[[ 17 -17 -15   4  23  42 -14 -23  -8   2 -16  -3   3  -9 -13]
 [ 17   5  -8  -7  -7  -5  -7  19   2 -22   1  14   2   3  16]]
:
[[-13  17 -17 -15   4  23  42 -14 -23  -8   2 -16  -3   3  -9]
 [ 16  17   5  -8  -7  -7  -5  -7  19   2 -22   1  14   2   3]]

[[ 18   7 -23 -20  25  -3]
 [ -4   7  -6 -18  17  -2]
 [ 12 -24   4  -5   0  -8]
 [-17  10   2   4   9   8]
 [-13  -1  -3 -23 -25  -8]
 [ 16  15 -34  11  16   4]
 [ -9  15 -25   7   0   5]
 [  1 -12 -14  -4   2   9]
 [ -4  -4  11   2   0   9]
 [ 13  -4  11   5  -7   6]
 [  0 -16   0   0 -13 -15]
 [  8   8 -19   7  -7 -14]]
:
[[ -3  18   7 -23 -20  25]
 [ -2  -4   7  -6 -18  17]
 [ -8  12 -24   4  -5   0]
 [  8 -17  10   2   4   9]
 [ -8 -13  -1  -3 -23 -25]
 [  4  16  15 -34  11  16]
 [  5  -9  15 -25   7   0]
 [  9   1 -12 -14  -4   2]
 [  9  -4  -4  11   2   0]
 [  6  13  -4  11   5  -7]
 [-15   0 -16   0   0 -13]
 [-14   8   8 -19   7  -7]]

[[-37  15  27   0  -4   4   7 -27  -4]
 [-13 -23  -3  22  -1  -7  -5  -6   2]
 [-23 -19 -25 -16 -16  38  10   6  -9]
 [-11  18  -3 -14  20  22 -37  -9   0]
 [ 10 -11  24  -2 -11   4   4  -2   7]]
:
[[ -4 -37  15  27   0  -4   4   7 -27]
 [  2 -13 -23  -3  22  -1  -7  -5  -6]
 [ -9 -23 -19 -25 -16 -16  38  10   6]
 [  0 -11  18  -3 -14  20  22 -37  -9]
 [  7  10 -11  24  -2 -11   4   4  -2]]

[[  1 -13  -8   2]
 [-19 -17   6  24]
 [-20  15  27  23]
 [-32  -7  25  41]
 [  3 -16 -10   2]
 [ -5   3   5   3]
 [ -2  -1   0   0]
 [ -6  37  30   9]
 [ 22 -12 -20 -13]
 [ 27 -21 -28 -16]
 [ 15  21   5  -9]]
:
[[  2   1 -13  -8]
 [ 24 -19 -17   6]
 [ 23 -20  15  27]
 [ 41 -32  -7  25]
 [  2   3 -16 -10]
 [  3  -5   3   5]
 [  0  -2  -1   0]
 [  9  -6  37  30]
 [-13  22 -12 -20]
 [-16  27 -21 -28]
 [ -9  15  21   5]]

[[-14  -5  -6]
 [ 12  -4   1]
 [  4   6   0]
 [-33  -4   1]
 [  2   6  -4]]
:
[[ -6 -14  -5]
 [  1  12  -4]
 [  0   4   6]
 [  1 -33  -4]
 [ -4   2   6]]

[[ 29  24  11  20]
 [ 45  43  32  36]
 [ 33  24   7  17]
 [ 31  30  24  31]
 [ -4  -8 -10 -10]
 [ 22  31  39  36]
 [ 35  42  44  45]
 [ 19  27  33  32]
 [ 23  31  40  35]
 [ 23  21  15  17]]
:
[[ 20  29  24  11]
 [ 36  45  43  32]
 [ 17  33  24   7]
 [ 31  31  30  24]
 [-10  -4  -8 -10]
 [ 36  22  31  39]
 [ 45  35  42  44]
 [ 32  19  27  33]
 [ 35  23  31  40]
 [ 17  23  21  15]]

[[-32 -11  -8  -1  31   9 -18   9]
 [ 13  18  -1   2 -38   9  30  -7]
 [  2  18  -5  10 -38  20  20 -12]
 [-32 -11  -8   6  17  20 -18  -2]
 [ 24  -4   9 -12   3 -34  -8  15]
 [ 24  18   6   2 -38  -2  20  -7]
 [ 24 -11   9 -12  17 -34  -8  15]]
:
[[  9 -32 -11  -8  -1  31   9 -18]
 [ -7  13  18  -1   2 -38   9  30]
 [-12   2  18  -5  10 -38  20  20]
 [ -2 -32 -11  -8   6  17  20 -18]
 [ 15  24  -4   9 -12   3 -34  -8]
 [ -7  24  18   6   2 -38  -2  20]
 [ 15  24 -11   9 -12  17 -34  -8]]

[[  4  17  11 -26   0   6]
 [  2  13   3  26   8   7]
 [-27 -23  -3 -37  15 -19]
 [ -8  19  -5  37  -4   2]
 [  8 -10   2  14   4  11]
 [ -3 -14  10  -5   1  10]
 [  6  22  -1  -8  -2   6]
 [  7  10   4   4  -8   3]
 [ -7  -9 -21  -9  -5 -11]
 [-18   2  -2  18   2   3]]
:
[[  6   4  17  11 -26   0]
 [  7   2  13   3  26   8]
 [-19 -27 -23  -3 -37  15]
 [  2  -8  19  -5  37  -4]
 [ 11   8 -10   2  14   4]
 [ 10  -3 -14  10  -5   1]
 [  6   6  22  -1  -8  -2]
 [  3   7  10   4   4  -8]
 [-11  -7  -9 -21  -9  -5]
 [  3 -18   2  -2  18   2]]

[[  9  12  33 -13  22  23   7  11  29  14]
 [ -6 -12   4  -6   9 -10  -3  -4   9  -2]
 [  4   9  -1   5  -5   7   3   4  -5   2]
 [  3  13  -1  -7 -14  15  -2   0 -11  -1]
 [  5  12  20 -17   2  22  -2   4   9   5]
 [  4  17  -1 -12 -20  21  -5   0 -15  -3]
 [  1  -4   7   3  13  -3   4   3  12   4]
 [ -6  -5 -10  -5  -9  -6  -6  -7 -10  -8]]
:
[[ 14   9  12  33 -13  22  23   7  11  29]
 [ -2  -6 -12   4  -6   9 -10  -3  -4   9]
 [  2   4   9  -1   5  -5   7   3   4  -5]
 [ -1   3  13  -1  -7 -14  15  -2   0 -11]
 [  5   5  12  20 -17   2  22  -2   4   9]
 [ -3   4  17  -1 -12 -20  21  -5   0 -15]
 [  4   1  -4   7   3  13  -3   4   3  12]
 [ -8  -6  -5 -10  -5  -9  -6  -6  -7 -10]]
